[[131 147 130 130 132 121]
 [125 153 133 132 123 122]
 [112 136 134 127 109 134]
 [122 141 130 134 117 124]
 [131 132 130 121 138 132]
 [118 138 132 130 114 129]
 [129 114 126 126 130 132]]
->
[[121 122 134 124 132 129 132]
 [132 123 109 117 138 114 130]
 [130 132 127 134 121 130 126]
 [130 133 134 130 130 132 126]
 [147 153 136 141 132 138 114]
 [131 125 112 122 131 118 129]]

[[143 133 136]
 [131 120 106]
 [127 133 116]
 [137 129 139]
 [122 124 134]
 [122 108 131]
 [133 147 116]
 [139 127 131]
 [117 136 122]
 [115 145 127]
 [131 125 113]
 [142 128 132]]
->
[[136 106 116 139 134 131 116 131 122 127 113 132]
 [133 120 133 129 124 108 147 127 136 145 125 128]
 [143 131 127 137 122 122 133 139 117 115 131 142]]

[[131 131 127 136 117 130 127]
 [131 127 126 128 129 129 121]
 [132 128 127 133 127 128 123]
 [139 131 130 150 136 125 136]
 [149 124 131 123 129 134 123]
 [131 127 130 134 120 146 130]]
->
[[127 121 123 136 123 130]
 [130 129 128 125 134 146]
 [117 129 127 136 129 120]
 [136 128 133 150 123 134]
 [127 126 127 130 131 130]
 [131 127 128 131 124 127]
 [131 131 132 139 149 131]]

[[123 132 120 146]
 [131 125 125 131]
 [128 128 120 143]
 [125 130 114 155]
 [126 129 121 142]
 [121 133 115 155]
 [121 133 116 154]
 [121 133 120 146]
 [123 132 123 140]
 [128 127 118 147]
 [117 136 116 156]]
->
[[146 131 143 155 142 155 154 146 140 147 156]
 [120 125 120 114 121 115 116 120 123 118 116]
 [132 125 128 130 129 133 133 133 132 127 136]
 [123 131 128 125 126 121 121 121 123 128 117]]

[[148 120 138 139 146]
 [149 132 139 139 147]
 [152 129 140 142 150]
 [139 135 134 137 140]
 [148 126 139 140 150]
 [145 131 139 137 144]
 [143 131 138 143 146]
 [139 130 139 135 138]
 [145 121 149 138 139]
 [145 130 140 141 149]
 [152 120 138 142 149]]
->
[[146 147 150 140 150 144 146 138 139 149 149]
 [139 139 142 137 140 137 143 135 138 141 142]
 [138 139 140 134 139 139 138 139 149 140 138]
 [120 132 129 135 126 131 131 130 121 130 120]
 [148 149 152 139 148 145 143 139 145 145 152]]

[[121 130 134 130 120 117 126 108 128 127 131]
 [136 135 125 130 132 134 126 140 118 128 126]
 [127 126 123 125 124 134 128 137 133 127 131]
 [132 127 130 133 129 128 126 153 119 128 127]
 [124 125 123 128 122 117 129 118 126 128 127]
 [128 134 126 125 125 129 127 131 124 126 124]
 [125 130 128 128 124 132 127 115 121 129 122]]
->
[[131 126 131 127 127 124 122]
 [127 128 127 128 128 126 129]
 [128 118 133 119 126 124 121]
 [108 140 137 153 118 131 115]
 [126 126 128 126 129 127 127]
 [117 134 134 128 117 129 132]
 [120 132 124 129 122 125 124]
 [130 130 125 133 128 125 128]
 [134 125 123 130 123 126 128]
 [130 135 126 127 125 134 130]
 [121 136 127 132 124 128 125]]

[[121 122 125 126 125 118 125]
 [128 134 137 141 126 126 123]
 [133 123 104 137 135 123 122]
 [129 136 140 126 128 127 132]
 [121 122 112 129 124 118 129]
 [125 134 142 137 134 119 123]
 [134 121 104 141 136 126 128]
 [130 135 140 127 130 127 132]]
->
[[125 123 122 132 129 123 128 132]
 [118 126 123 127 118 119 126 127]
 [125 126 135 128 124 134 136 130]
 [126 141 137 126 129 137 141 127]
 [125 137 104 140 112 142 104 140]
 [122 134 123 136 122 134 121 135]
 [121 128 133 129 121 125 134 130]]

[[128 115 131]
 [111 112 118]
 [130 135 137]
 [132 116 141]
 [130 129 132]
 [115 117 118]
 [129 135 153]
 [111 113 117]
 [123 140 132]
 [125 141 153]
 [118 140 126]
 [132 119 144]]
->
[[131 118 137 141 132 118 153 117 132 153 126 144]
 [115 112 135 116 129 117 135 113 140 141 140 119]
 [128 111 130 132 130 115 129 111 123 125 118 132]]
---
[[142 154 141 138 118 147 129 139 139 137 120]
 [116 123 122 113 129 126 145 108 141 129 132]
 [132 133 121 129 129 123 122 131 133 108 126]
 [132 138 131 136 126 121 131 122 131 118 130]
 [122 137 123 135 118 113 129 126 126 122 114]
 [129 131 125 118 127 112 141 109 143 136 148]]
->
[[142 154 141 138 118 147 129 139 139 137 120]
 [132 138 131 136 126 121 131 122 131 118 130]
 [129 131 125 118 127 112 141 109 143 136 148]
 [122 137 123 135 118 113 129 126 126 122 114]
 [116 123 122 113 129 126 145 108 141 129 132]
 [132 133 121 129 129 123 122 131 133 108 126]]

[[114 122 106 144 130 122 130 135 132 128 135]
 [122 143 115 110 124 140 133 136 107 132 136]
 [132 134 129 122 119 141 103 124 125 128 138]]
->
[[132 134 129 122 119 141 103 124 125 128 138]
 [122 143 115 110 124 140 133 136 107 132 136]
 [114 122 106 144 130 122 130 135 132 128 135]]

[[116 130 154 125 144 108 148 133 108]
 [133 125 115 146 131 102 120 104 128]
 [119 149 133 128 136 113 116 129 141]
 [134 108 113 112 103 102 138 143 144]
 [108 154 144 154 128 102 123 124 102]]
->
[[116 130 154 125 144 108 148 133 108]
 [108 154 144 154 128 102 123 124 102]
 [119 149 133 128 136 113 116 129 141]
 [133 125 115 146 131 102 120 104 128]
 [134 108 113 112 103 102 138 143 144]]

[[ 99 133 135 150 144 139 147 133 127 127 120 126 137 101]
 [145 114 136 144 141 127 110 129 128 121 130 121 149 106]]
->
[[145 114 136 144 141 127 110 129 128 121 130 121 149 106]
 [ 99 133 135 150 144 139 147 133 127 127 120 126 137 101]]

[[133  98 124 119 144 144]
 [117 146 136 123 120 134]]
->
[[117 146 136 123 120 134]
 [133  98 124 119 144 144]]

[[133 109 108 118 132 116 116 149 123 136 112 134]
 [146 105 104 123 122 120 119 154 134 131 117 144]
 [134 121 117 125 129 125 125 140 127 129 127 136]
 [121 122 128 127 132 122 124 129 122 133 118 121]
 [141 124 115 130 126 130 120 140 128 131 129 138]]
->
[[121 122 128 127 132 122 124 129 122 133 118 121]
 [134 121 117 125 129 125 125 140 127 129 127 136]
 [141 124 115 130 126 130 120 140 128 131 129 138]
 [133 109 108 118 132 116 116 149 123 136 112 134]
 [146 105 104 123 122 120 119 154 134 131 117 144]]

[[143 132 113 130 144]
 [142 131 115 130 149]
 [128 118 144 135 126]
 [111 141 134 116 116]
 [133 137 128 127 147]
 [141 117 133 135 155]
 [120 138 125 123 113]]
->
[[128 118 144 135 126]
 [111 141 134 116 116]
 [141 117 133 135 155]
 [133 137 128 127 147]
 [120 138 125 123 113]
 [142 131 115 130 149]
 [143 132 113 130 144]]

[[135 101 121 142 127 131 118 127 122 125]
 [133 127 130 119 128 120 142 134 125 121]
 [122 151 139 132 135 128 128 129 139 139]]
->
[[122 151 139 132 135 128 128 129 139 139]
 [133 127 130 119 128 120 142 134 125 121]
 [135 101 121 142 127 131 118 127 122 125]]
